(in the rows, 128 means zero)
Where one turn sends some rows of the set: a few examples, then the rows asked:
Tesuk: [100 148 102 112 139 113 142 111 119 121  91 143 174 113 110 113 163 110
 108 128 128 151 123 150 143 153 152  97 107 144  95 126]
zudif: [105 120 111 112 134 140 144 129 111 154 110 120 136 122 135 123 131 161
  94 164 112 156 122 109 120 130 150 137  82 134  97 155]
vupo: [109 102  84  92 132 140 136 114 152 134 111 120 157 130 128 105 141 150
  83 143 138 148 124 117 119 138 131 124 116 126  81 136]
Mozug: [114 151 120 118 151 115 132 119 111 112 110 135 150  92 137 106 130 107
 119 149 111 143 120 136 159 139 172 108 121 115 116 148]
segut: [108 133  80  99 162 137 154 114 164 125  98 122 154 128 128 120 139 129
  98 122 126 168 131 153 127 164 153 120  84 127  98 129]
mudon: [ 99 130 107 118 110 121 160 140 127 115 112 135 147 135 140 119 123 151
 117 146 114 152 142 155 137 143 132 118 114 149 150 137]
bem: [114 138  91  95 166 134 149 107 161 127 104 116 158 125 130 122 140 137
  96 123 121 168 131 158 135 160 142 116  97 118  91 132]
fizu: [115 113  93  83 139 134 144 115 154 139 105 114 159 124 133 120 140 154
  80 155 124 143 135 116 126 133 130 125 120 125  84 135]
Dimum: [102 148 105 107 145 102 152 104 129 120  93 142 170 108 119 118 157 112
  97 132 124 157 125 161 143 157 153  94 111 136 106 128]
sudu: [133 122 142 138 150 130 107 109 137 136 107 121 121 115 161 130 142 142
 105 116 120 150  85 138 116 141 149 110 118 116 120 125]
mikov: [ 99 115 131 124 149 121 103 117 136  92  96 134 144 109 160 100 139 137
 122 125 107 140  99 106 115 151 155 107 126 124 109 133]
Sute: [116 156 112 130 147 121 128 127 111 107 107 138 148  99 144  94 135 103
 122 147 120 148 129 130 153 149 169 119 116 119 112 150]
Nodu: [120 121 104 114 131 143 145 146 133 121 119 133 150 130 115 126 142 135
 117 117  90 165 128 152 135 131 116 119 112 147 148 122]
Lep: [134 128 135 146 145 136 108 118 129 135  97 128 113 123 161 120 144 139
 113 115 133 154  89 138 112 146 148 116 115 118 111 126]
zaf: [110 120 137 116 145 112 110 107 130  94 106 131 143  95 163 105 131 138
 111 136 108 133 102 111 132 152 155 104 132 121 117 130]
gesu: [111 105  83  90 140 143 144 120 154 138 108 117 148 125 123 111 134 146
  81 147 130 139 131 110 121 136 126 123 111 129  83 131]
Kon: [117 109  90  91 139 147 138 121 145 135 103 118 162 125 127 108 146 150
  82 146 128 138 132 111 125 134 125 126 113 131  73 129]
gik: [108 142 108 129 145 120 125 125 114 110 117 132 151  98 144  95 133 102
 123 148 122 141 124 127 145 141 174 118 123 117 111 157]
Gopop: [122 129 115 111 124 140 159 150 114 124 102 127 141 115 149 109 123 125
 112 133 103 140 118 155 113 132 127 128 136 158 145 145]
maza: [ 96 143  99 112 142 109 151 113 122 119  97 143 165 113 111 116 153 103
 108 129 134 154 124 150 142 152 157  92 101 145 105 124]
devi: [114 116 110 109 133 143 132 141 133 124 122 117 157 125 137 112 120 148
 120 124  88 133 122 133 128 137 115 115 108 158 146 147]
tato: [ 90 139 105 115 141 108 153 111 110 116  96 140 171 112 116 108 161 110
 107 132 134 159 121 150 138 151 156  98 102 148 101 135]
zeduk: [108 143 107 128 148 117 135 124 117 103 112 134 142  93 141  98 129  98
 122 150 123 142 129 127 151 145 174 115 117 119 118 143]
semap: [125 118 136 147 148 130 114 118 133 139 104 125 109 119 157 125 140 131
 111 113 133 150  92 133 107 145 144 108 115 121 115 123]
las: [118 124 121 116 137 133 149 122 114 165 118 111 139 114 134 133 141 160
  84 168 107 146 126 122 123 128 146 136  90 133 105 149]
tate: [116 108 130 156 148 127 142 127 120 146  96 136 122 108 125 125 158 138
  76 144 101 144 107 132 100 132 134 126  99 140 116 122]
Reso: [109 122 111 113 133 136 149 132 117 167 109 119 130 119 137 132 130 154
  92 164 114 145 125 111 114 132 149 134  85 140 101 147]
tig: [101 114 131 123 145 119 106 116 137  96 105 134 143 100 162 107 137 134
 122 127 111 132 103 106 121 154 162 100 122 128 114 124]
Pif: [115 128 112 120 128 143 144 129 111 164 105 116 137 123 144 124 138 159
  91 166 117 146 124 119 120 133 152 140  85 137  98 149]
zunag: [115 120 117 119 136 135 154 146 139 103 112 139 154 121 161 114 113 146
 117 115 117 155 129 163 116 148 126 116 129 145 135 129]
pegis: [127 114 140 145 151 125 141 117 116 142  92 132 126 115 133 130 161 146
  70 145 104 150 102 138 109 128 130 122 108 137 117 122]
noned: [115 110 125 154 143 126 136 131 115 146  94 144 128 114 120 117 161 138
  72 149 100 153 102 131 102 127 136 129 104 137 115 133]
Dil: [117 125 102  99 112 138 144 132 143 124  97 114 131 146 145 119 133 142
 117 126 111 146 120 154 118 144 120 122 128 151 149 135]
Zut: [104 122 120 130 126 143 143 134 126 128 113 122 152 117 128 120 126 144
 123 110 104 128 114 176 123 135 128 100 116 156 138 135]
vak: [121 120 135 146 146 130 110 113 126 142 107 125 112 124 148 121 148 135
 112 109 130 159  89 137 105 149 142 112 110 118 113 134]
tubo: [112 142  83 105 160 139 147 115 158 128  95 119 161 133 137 115 146 135
  99 123 126 166 133 156 131 167 149 125  86 125  89 138]
vene: [106 116 106 106 115 152 141 142 133 114 125 127 153 114 126 117 123 148
 132 121 108 141 130 153 139 123 139 114 137 138 131 126]
vaban: [107 133  83 108 167 140 148 116 159 122  97 125 162 130 130 115 144 129
  98 119 128 175 124 160 128 153 156 122  88 123  92 137]
zeg: [104 123 129 127 137 120  99 113 131  98 102 141 150 103 154  99 142 142
 120 128 107 130 103 107 127 153 159 104 123 127 108 125]
sati: [123 111 132 157 145 132 134 125 115 142  97 142 133 114 127 117 162 149
  74 141 104 146 104 130 109 133 131 127  99 141 109 123]

zeg turns into Lep
zeduk turns into tig
And these:
las turns into fizu
gik turns into mikov
Gopop turns into devi

